In the rows, zero is written as 128.
D: 3 groups of rows, each row roughly a mix of its group's hidden directions; some rows fit no group
D (119 x 11)
[[142  90 124 109 180 141 107 144 122 124 116]
 [161 129 174 125 132  91 102 136 141 116 140]
 [111 110  76 161 129 153 136 116 114 112 124]
 [151 165 111 133  70 122 129 132 135 122 136]
 [113 109 109 170 133 144 151 100 161 108 132]
 [160 161 150 140 118  85 108 129 143 120 147]
 [122 167 131 107 120 138  78 112 151 144 135]
 [151 146 138 157 116  97  93 127 130 106 162]
 [138  94 130 116 176 152 101 151 121 117 121]
 [141  97 181 109 155 121 127 147 143 133 125]
 [123 104 179 104 158 119 135 153 122 115 138]
 [112 144 116 156  73 139  95 122 121 131 137]
 [126 103 131 126 164 156  82 156 139 127 122]
 [139 104 134 108 181 144 112 152 147 133 109]
 [127 107 145 142 143 107 121 177 102 102 146]
 [116 158 116 135  75 117 146 108 143 152 122]
 [108 145 116 133  87 140  86 112 123 154 110]
 [119 141 116 149 151 144 151 156  94 151  95]
 [142 134 152 155 144 114  87 137 146  98 156]
 [132 135  87 175 120 129 153 140 103 136 109]
 [132 106 125 133 181 144  95 154 127 108 136]
 [163 149 148 139 118  78 108 136 135 126 149]
 [104  97 137 128 189 147 120 123 127 126 123]
 [116 103 117 102 183 149 138 121 126 135 107]
 [143 140 147 131 178 133 101 147 160 111 139]
 [158 151 144 159 123  99  92 126 145 115 149]
 [139 115 124 111 190 133 138 149 153 127 117]
 [136 152 153  87 126 116 103 131 171 136 135]
 [120 114 133  99 136 132 107 122 178  96 151]
 [145 140 165 127 122  74 129 123 112 130 154]
 [112 146 106 168 156 157 141 145 116 139 102]
 [160 156 122 131  73 101 124 137 134 130 135]
 [132 141 155 145 150 136  93 141 171 101 135]
 [130 122 178  79 137 122 126 117 151 133 134]
 [114 167  87 143 114 123 102 102 106 129 120]
 [128  96 125 105 185 141 138 135 107 114 129]
 [133  98 121 119 189 139 115 151 133 116 130]
 [115 154 115 133  77 108 137  98 131 154 120]
 [105 147  97 152  88 123 103 106 107 129 141]
 [151 152 147 137  91  82 120 133 126 121 151]
 [152 117 162 141 135 122 122 165 174 124 137]
 [149 156 119 141  71 106 123 127 122 119 149]
 [105 116 103 110 106 137 168 116 100 153 109]
 [ 98 136 149 124  83 125 103 102 112 155 121]
 [162 126 136 149 102 134 107 108 130 108  82]
 [151 138 165 117 146 107 109 148 173 121 118]
 [177 101 154 132 147 118 125 152 131  99 134]
 [ 96 129  88 126 115 152 104 105  93 137 122]
 [130 145  88 147 110 155 124  80 135 131 122]
 [151 155 168 142 100  90 117 123 143 128 136]
 [125 105 165 113 169 145 100 154 141 130 122]
 [130 122 166  86 127 116 102 121 157 116 153]
 [126 145 109 116  88 115 160  92 112 148 113]
 [118 115 173 121 153 109 130 165 156 115 139]
 [117 161 113 161 137 141 149 139 136 164  95]
 [140 140 170 124 157 113 104 139 167 108 131]
 [159 160 122 135  74 110 121 141 138 125 138]
 [129 168 152 128 101  95 143 112 154 151 116]
 [110 137  72 130 125 152 142 104 133 140 103]
 [162 152 159 127 131  78 116 134 144 134 134]
 [103 123 116  93 153 132 182 116 126 124 131]
 [143 154 155 159  90  96 116 134 132 126 150]
 [141 127 159  71 139 120 128 126 162 123 131]
 [121 108 164  84 143 111 125 148 157 117 142]
 [137 113  94 133 181 138 140 148 132 102 143]
 [152 148 147 151  85  99 105 124 131 114 150]
 [153 103 154 106 167 109 164 138 135 119 129]
 [138 151 163  99 115 103  88 140 136 138 146]
 [147 138 143 165  77 116 103 128 130 121 142]
 [115  91 150 143 175 131 107 115 111 117 144]
 [130 109 182 127 129 121 116 154 166 141 132]
 [148 148 129 158  86 115 101 128 128 105 159]
 [119 158 134 128  76 109 137  94 118 146 119]
 [153 124  97 142 170 129 129 144 115  88 143]
 [126 158 132 138  81 110 148  98  99 121 134]
 [109 154  78 141 100 142 115 106 109 135 123]
 [141 135 157  85 131 127 108 106 167 115 145]
 [148 131 177 101 154  98 124 145 148 123 130]
 [148 173 105 114  96  95 134 134 145 121 135]
 [135 113 174 142 135  92 130 162 122 114 148]
 [124 118  93 183 131 140 144 132 100 115 123]
 [100 126  81 119 135 163 150 105 107 127 126]
 [130 132  87 150 159 151 126 158 152 108 142]
 [106 103 100 116 158 176 130 124 133 123 107]
 [149 141  88 157 103 140 131  86 117 125 125]
 [136 140 168 110 156  93 124 141 164 129 116]
 [104 110 111 109 170 162 145 130 136 140 100]
 [140 156  90 164 118 120 136 159 113 143 107]
 [117  98 133  69 130 137 121 107 147 113 139]
 [112 123  75 120 135 142 156 114  97 148 124]
 [144 114 145 108 174 124 173 141 135 113 131]
 [140 107 141 115 126 123 121 100 166  87 158]
 [122 116 105 112 167 146 153 147 168 145 117]
 [106 107 145 143 144 165 120 132 178 129 116]
 [112 120  85 118 146 178 127 134 144 117 113]
 [107 129  74 115 126 162 144 106 109 119 128]
 [105 135  96 102 141 136 163  92 101 129 129]
 [134 100  94 155 108 123 165 115  96 126 119]
 [137 121 171 123 141  99 112 167 130 109 152]
 [104 125  88 138  98 153 154 112 111 150 110]
 [115 160 148 126  89 115 109  96 101 141 114]
 [136 144 176  86 136 110 124 147 142 149 124]
 [146 160 162 129  97  89 120 116 142 114 141]
 [136 103 175  95 119 104 122 115 137 117 154]
 [129 116 166 109 138  95 123 172 143 116 144]
 [144 126  99 181 110 118 136 130  93 118 132]
 [132  88 137 118 172 151 103 157 137 125 126]
 [107 110 112 106 173 161 150 137 126 143 109]
 [142 148  90 120 100 140 136  92 118 156 105]
 [120 133  77 109 118 161 114  95 120 131 117]
 [150 136 170 143 128  90  97 134 143 112 147]
 [145 119 150 110 158 110 175 141 160 132 126]
 [ 95 152 124 120 104 133  97  98 113 158 106]
 [153 118 133 126 179 127 151 156 151 106 136]
 [106 135  80 120 110 150 159 113 115 145 109]
 [133 151 159  82 130 112 123 143 162 150 120]
 [127 144 156  80 130 123 101 126 167 133 136]
 [110 107  88 162 135 145 161 121 151 114 118]
 [125 123 129 162 144 126 159 162  88 141 107]]
which group is each row in? (one row of each group first)
[109 144 122 128  91 123 122  91  80 127 129] -> Z
[ 95  84 112 126 151 149 163 131 134 114 118] -> K
[151 125 167 132 136  85 104 140 125 113 157] -> A

[117 139 176 113 102 110 121 118 147 162 108] -> Z
[110 105 159 101 171 124 153 119 112 143 116] -> A
[112 124  76 145 153 157 115 101 125 116 129] -> A
[148 152  97 146  73 137 115 129 137 117 133] -> A
[141 137 153 103 168 110 120 143 169 125 110] -> A
[137 146 102 136  88 133 117  86 109 155 123] -> K
[125 148 167  79 150 134 109 138 144 143 124] -> K
[ 98 133 108 137 159 175 132 127 107 140 103] -> K
[123 153 130 127  93 100 161 111 156 158 121] -> Z
[146  86 134 114 102 137 172 141 149 142 127] -> Z
[142 154  88 135  75 142 126 137 139 119 130] -> A
